One vector is turned by the same rotation once a tick. Each row is the vector after some number of ticks, and that number follows the row.
The counts run from 0 to 512.
[-1.62 -0.24  4.16  0.21  0.59 -0.30  0.06  0.84  0.13  2.59 -2.05 -1.90
 -2.58 -0.44  2.11 -1.74  3.47 -0.51  0.71  2.90 -1.89  1.60  2.41  0.54
  2.69  0.53  1.92  1.22  0.01  0.41 -1.84 -3.09 -0.05  0.77  1.97  0.57
  0.79 -0.43  0.51 -1.21  0.14 -5.02] => 79
[ 1.10 -2.18 -1.53 -0.48 -0.44 -4.09  0.70 -2.44 -1.12 -1.04  0.12  0.07
 -1.70  0.90  0.28  1.05 -1.67  0.23  1.80 -0.15 -0.20 -2.96 -2.42  1.49
 -2.06  1.38 -3.52 -0.74  1.70  1.96 -0.14  2.04  1.34  0.90 -1.24  1.71
  0.99 -1.54 -1.80 -2.72 -1.87 -0.57] => 313
[ 1.02 -0.98 -1.48 -1.46 -0.19  2.33 -0.40 -0.54 -0.09 -1.40  1.71  2.40
 -1.57  0.30 -1.07  0.54 -1.60  0.03 -1.35 -1.41  0.55  0.06  1.84  2.96
 -0.42 -1.56 -2.58 -1.51 -0.71 -3.34 -0.18  0.77  2.21  1.97  0.79 -3.48
 -1.33  2.74  0.89 -1.47 -2.14  4.56] => 146
[ 1.01 -1.71 -1.49 -0.94 -0.78 -0.19 -0.11 -2.20 -0.66 -3.11 -0.31  0.20
  1.64  0.16  2.27  1.24 -3.44  2.44  2.24 -2.03  0.15 -0.98 -0.28  3.61
 -0.30  0.48 -1.24 -0.22 -0.73 -3.73  0.86 -0.16  1.69  1.10 -1.10 -0.17
 -3.82  1.58 -0.16  3.13 -0.89  3.72] => 12
[-0.90 -1.49  1.26 -2.18  3.90  0.08  0.33  3.28 -0.78 -1.98 -3.28  0.55
 -0.02  0.61  3.22 -1.01 -1.01  3.27  0.54 -1.14  1.04  0.19  0.18  1.84
 -1.35 -3.39 -0.65  1.48 -0.08 -0.89 -2.14 -0.87  1.85 -0.96 -1.64 -0.33
 -4.04  1.08 -0.55  1.06 -0.98  1.44] => 225
[ 1.05  1.19 -1.92  1.00 -0.39  0.52 -0.31  2.05  0.99 -1.98  2.79  1.30
  0.32 -1.70 -3.51 -0.17 -3.33  3.63 -2.33 -1.62 -0.16 -1.39 -3.55 -1.56
  0.83  0.56 -1.45 -2.23  0.91  0.99 -0.14  3.29  0.72 -1.28  0.36  0.11
  1.07  0.61 -0.04 -3.20 -1.86  2.51] => 119
[-0.23 -1.58 -1.58 -1.08 -2.42 -0.30 -0.13 -2.16 -0.14  1.83  2.10  1.24
  0.66  1.23 -3.33  1.69 -0.07 -3.75  1.85 -1.87 -1.65 -1.77  0.61  4.08
 -0.63  2.28 -1.15  0.65  0.75  0.42  1.74  0.08 -0.26  1.07  0.79  2.45
  3.32 -1.36  1.23  0.22 -2.53 -0.43] => 310
[ 0.94  0.96  1.33  2.48 -2.33 -2.66  0.24 -2.47  0.36  0.16 -0.28 -0.49
 -0.09 -1.54  2.93 -0.60  2.70 -2.23 -1.58  3.79 -0.13  1.55 -0.50 -3.76
 -0.22  2.10  1.28  0.02 -0.07  0.43  0.04 -0.13 -3.74  0.38  1.39 -1.97
  1.08 -0.02 -0.19 -0.65  3.24 -0.36] => 338
[-2.97 -0.33  2.71  0.74  2.57  3.32  1.12  3.84 -0.42 -1.69 -0.91 -1.40
 -0.94 -1.53  1.68 -0.62  1.14  1.75 -0.60  0.60 -0.96  0.68  1.42 -1.07
  1.03 -1.55  2.23  0.86 -1.62 -2.44 -0.61 -3.34  2.19 -0.27  1.60  0.19
 -2.48  0.87  1.36 -1.19 -0.95 -0.02] => 83
[ 1.13 -2.09 -1.20 -0.65 -1.09  1.86 -1.21 -0.56 -1.14 -2.25  1.57  0.87
  0.68  1.03  1.54  0.87  1.93 -0.49 -1.62 -0.85 -1.98 -1.74  0.92  1.57
 -1.28  3.27 -0.47  1.48 -0.87 -1.27  1.36 -0.97  2.48 -0.13  2.52  1.93
 -0.90  0.74  3.62 -4.08 -2.26  3.58] => 21
[ 1.37 -1.87 -1.65 -1.85 -1.02 -0.64 -2.10 -3.45 -0.84  2.36  0.00  0.05
  0.28  2.89  1.99  0.46  2.45 -3.16  3.17  0.23 -1.10  0.36  2.98  4.68
  0.30  2.26 -0.82  1.68 -1.02  0.41 -0.06 -1.51  1.02  1.56 -0.63  2.08
  2.17 -0.70  1.55  0.46  0.25 -1.52] => 508
[-0.97 -0.55 -1.46 -1.59  1.18  2.89 -1.23  2.11  0.71 -0.82  2.61 -1.88
 -2.39  0.78 -1.74 -0.30 -1.18  2.70 -1.03 -1.26 -1.97 -0.44  2.36  1.96
  3.87 -0.18 -1.44 -0.02 -1.25 -2.24 -0.34 -1.30  2.91  0.92  1.87  1.01
 -0.13  1.77  0.71 -3.41 -2.33 -0.53] => 432
[ 2.48  1.72  0.28 -0.93 -1.17  0.36 -2.29 -0.79  2.24  2.35 -1.92  4.36
  1.31  0.50  1.59 -1.44  2.15 -1.47 -0.93  2.04  2.33  1.96  0.85  1.53
  0.02  0.17 -0.30  0.60 -0.30  0.97 -1.59  2.06 -1.84  0.60 -1.18 -1.90
  3.07  1.03  1.25  0.65  0.79  3.57] => 203
[-0.42  1.08  1.61  2.28 -2.85  1.35 -0.72  0.26 -0.38  0.11  0.30  0.26
  3.88 -1.50  0.21 -0.45  3.45 -2.19 -1.66  0.72 -1.27  0.22 -0.77 -3.45
 -0.76  3.39  4.11  1.82 -0.76  0.31  2.05 -1.47 -2.00 -3.25  1.65  1.91
  0.33 -0.90  2.18  0.29  1.36  0.60] => 41
[-1.81 -0.92  0.66  0.38 -0.06  0.47  1.84 -0.94 -0.37 -2.22  1.09 -2.66
 -2.10 -1.90 -0.28  0.55 -3.87  2.79  1.23 -2.75  0.02  0.34  0.25  0.21
  1.44 -0.88  0.19 -1.32 -1.02 -4.16  0.44 -0.76  0.90  2.17 -0.17 -1.70
 -3.97  1.81 -1.25  2.19 -0.26 -0.11] => 289
[ 1.87  2.54  0.33  0.36 -1.18  2.66 -1.08  1.68  1.55  2.03  0.17  2.30
  0.71 -1.30 -2.38 -1.27 -1.50  3.00 -2.15 -0.43  0.32  2.08 -1.45  1.14
  4.10  0.19 -0.39 -0.74 -0.01 -0.41 -1.65  1.92  0.44 -0.23  1.13 -0.50
  3.35  2.10  1.02 -0.98 -2.61  2.04] => 416
[-1.85  0.41  0.41  1.41  1.67 -2.01  1.45  2.22 -0.76 -1.17 -1.37 -3.89
 -0.15 -0.10 -0.75 -0.43 -1.39  1.62  0.84 -0.70 -0.16 -1.68 -2.51 -2.40
 -1.42 -0.91  0.86 -1.50  0.66  2.44 -0.05  0.43 -0.08 -2.36 -2.16  1.26
 -1.96 -2.09 -3.26  0.39  1.81 -3.48] => 251
[ 0.37  1.02 -0.33  0.86  0.29  0.58 -0.62 -0.78  0.34 -3.29  0.76 -0.89
  0.32 -0.48  2.52 -0.04  0.50 -0.39 -2.28  2.23  0.59  0.85  0.51 -4.32
 -1.64 -1.83  0.88 -0.66 -0.97 -2.43  1.12  0.01  0.12  0.06  0.84 -2.30
 -4.75  2.10 -0.68  0.03  3.75  2.07] => 342
[-0.92 -0.45 -0.73 -1.16 -1.21  3.67  0.25 -1.55  0.32 -1.38  2.86  0.12
 -1.59 -0.13 -1.95  2.01 -0.64 -2.13 -1.10 -2.12 -1.36  1.20  4.25  1.21
 -0.07 -0.25 -0.81  0.02 -1.96 -4.84  1.46 -1.78  1.05  3.43  2.48 -2.50
 -0.57  1.02  1.76  1.06 -0.54  1.62] => 147
[ 2.88  1.39 -2.31 -1.63 -1.34  2.53 -3.77 -0.94  1.23  1.85  0.48  0.93
  1.69  1.39 -0.01 -0.67  0.71 -0.56  2.27 -0.21  0.29  3.11  1.63  3.67
  2.92  1.20  0.39  1.13  0.00 -0.59 -0.88 -0.31 -0.28 -0.13  0.08  1.19
  2.86  1.43  1.12  2.55  0.94  1.16] => 211
[-1.36 -1.22 -1.27 -1.77  2.02  0.47 -1.54  0.39 -1.99 -1.98 -0.49 -3.08
 -0.11  3.38  2.49 -0.14  1.94 -1.01  1.88  0.41 -1.01 -0.31  3.69  0.92
 -1.07 -1.47  0.52  1.62 -2.43 -0.64  0.75 -3.19  2.03 -0.28 -0.55  2.06
 -3.37  0.62  0.12  0.53  2.31 -1.54] => 368
[-0.14  0.35 -0.06  0.32  0.01 -2.85  1.05 -2.97 -0.78 -1.67  0.85 -1.32
 -1.65 -0.34  2.29  1.24 -0.70 -1.07 -1.09  1.74  1.34  0.98  0.67 -2.57
 -2.40 -2.61 -0.52 -1.50 -0.12  0.49 -0.21  0.68 -1.90  1.88 -1.27 -4.49
 -2.88  0.61 -2.68  1.70  4.16 -0.51] => 483
[-1.63 -0.71  3.18 -0.05  1.96  2.00  1.96  2.38  0.37 -0.71 -3.48  1.62
  0.85 -2.06  0.84 -0.43 -1.78  3.89 -0.98 -1.40  1.04  0.97 -1.15  1.09
  1.53 -1.61  1.19  1.96  0.51 -3.19 -1.64 -1.31  1.20 -0.32  0.79 -0.64
 -3.10  1.46  1.19  1.41 -2.54  1.63] => 84
[-3.62 -0.71  2.46  1.78  0.15  2.93  2.54  3.04 -0.73 -1.10 -0.08  0.15
  0.21 -2.35 -2.67  0.57  0.12  0.11 -2.99 -1.06 -1.65 -0.90 -1.45 -3.00
  0.49 -0.30  3.24  1.60 -0.68 -1.28  2.24 -2.24  1.63 -2.33  2.24  0.38
 -0.95 -0.29  2.48 -0.94 -1.18 -0.84] => 102
[-0.59  0.73 -0.16  0.12  0.59  4.23 -1.61  1.38  0.03 -0.40  0.63 -2.99
  0.22 -0.76 -0.46 -0.80  0.47  1.68  0.59 -0.20 -1.92  2.67  3.33  0.18
  4.84  0.17  2.30  0.79 -1.69 -2.68 -0.22 -2.98  1.79 -0.58  2.34  1.91
 -0.46  2.26  1.97  0.90  0.61 -1.10] => 75
[-0.03  0.83  2.46  0.29 -0.54 -2.46 -1.60 -2.42  1.45  1.42 -3.45 -2.66
  0.44 -0.28  4.64 -0.58  0.53  0.42  3.22  2.78  0.36  2.74  0.11  0.27
  2.57  1.18  1.42 -0.37  0.90  0.21 -1.43 -0.65 -1.93  0.62 -0.71  0.69
 -0.73  0.00 -1.38  3.49  2.01 -2.11] => 213
[ 0.77  2.96 -1.71  0.87  0.60  2.15 -3.09  1.73  0.12 -2.54  1.84 -4.44
  1.16  0.62  0.27 -0.94  1.50  1.51 -0.88  1.37 -1.14  1.35  1.55 -3.57
  1.29 -0.04  1.91 -0.79 -2.44  0.57  0.89 -1.30  0.41 -1.90  1.57  2.05
 -1.47  1.47  0.20  0.10  2.88  0.07] => 56
[ 0.45  1.29 -0.76 -1.63  2.24  1.16 -2.54  2.47  0.11 -0.17  0.53  0.05
 -1.50  2.06  1.07 -1.91  3.07 -0.41 -2.47  2.90  0.82  1.57  3.23 -1.35
  0.29 -2.60 -0.84 -0.08 -1.30  1.71 -3.10  0.22  0.87 -0.95  1.09 -0.53
  0.56  1.21  0.08 -3.53  2.59 -0.58] => 63
[-2.63  0.96 -0.49  0.23  0.45  4.19  0.70  2.27  0.44  0.92  0.00  0.73
  2.37 -0.72 -4.25 -0.10  0.90 -2.45 -0.99 -3.51 -1.25 -0.61  1.42 -0.06
 -1.10 -0.09  3.34  1.63 -1.31 -0.21  1.75 -1.80  0.39 -3.14  0.27  1.58
  1.47 -0.82  1.32  1.29 -1.15 -1.27] => 246
[-3.29 -2.89  2.88  1.06 -0.95 -2.07  4.16 -1.77 -1.18  1.97 -1.94  0.89
 -1.32 -1.15 -0.85  1.73 -1.98 -2.15  2.49 -1.64  0.31 -0.69 -0.72  1.71
 -0.82 -0.29  0.71  0.74  1.23 -0.93  0.57 -1.86 -1.23  1.76 -1.06 -1.25
 -0.04 -2.42 -1.34  3.40 -1.06 -3.14] => 445
[-0.89  1.67 -0.40  2.14 -2.11  2.21  2.45 -0.73  0.73 -1.27  1.52 -1.45
 -0.26 -2.49 -3.49  0.85 -3.51 -0.04 -1.10 -2.27 -0.44  0.55 -0.10 -2.22
  0.54 -2.15  1.76 -1.63 -0.70 -2.83  1.11 -0.29 -1.06  1.04  0.67 -3.04
 -1.57  0.92 -1.59  4.40  0.96 -0.52] => 129
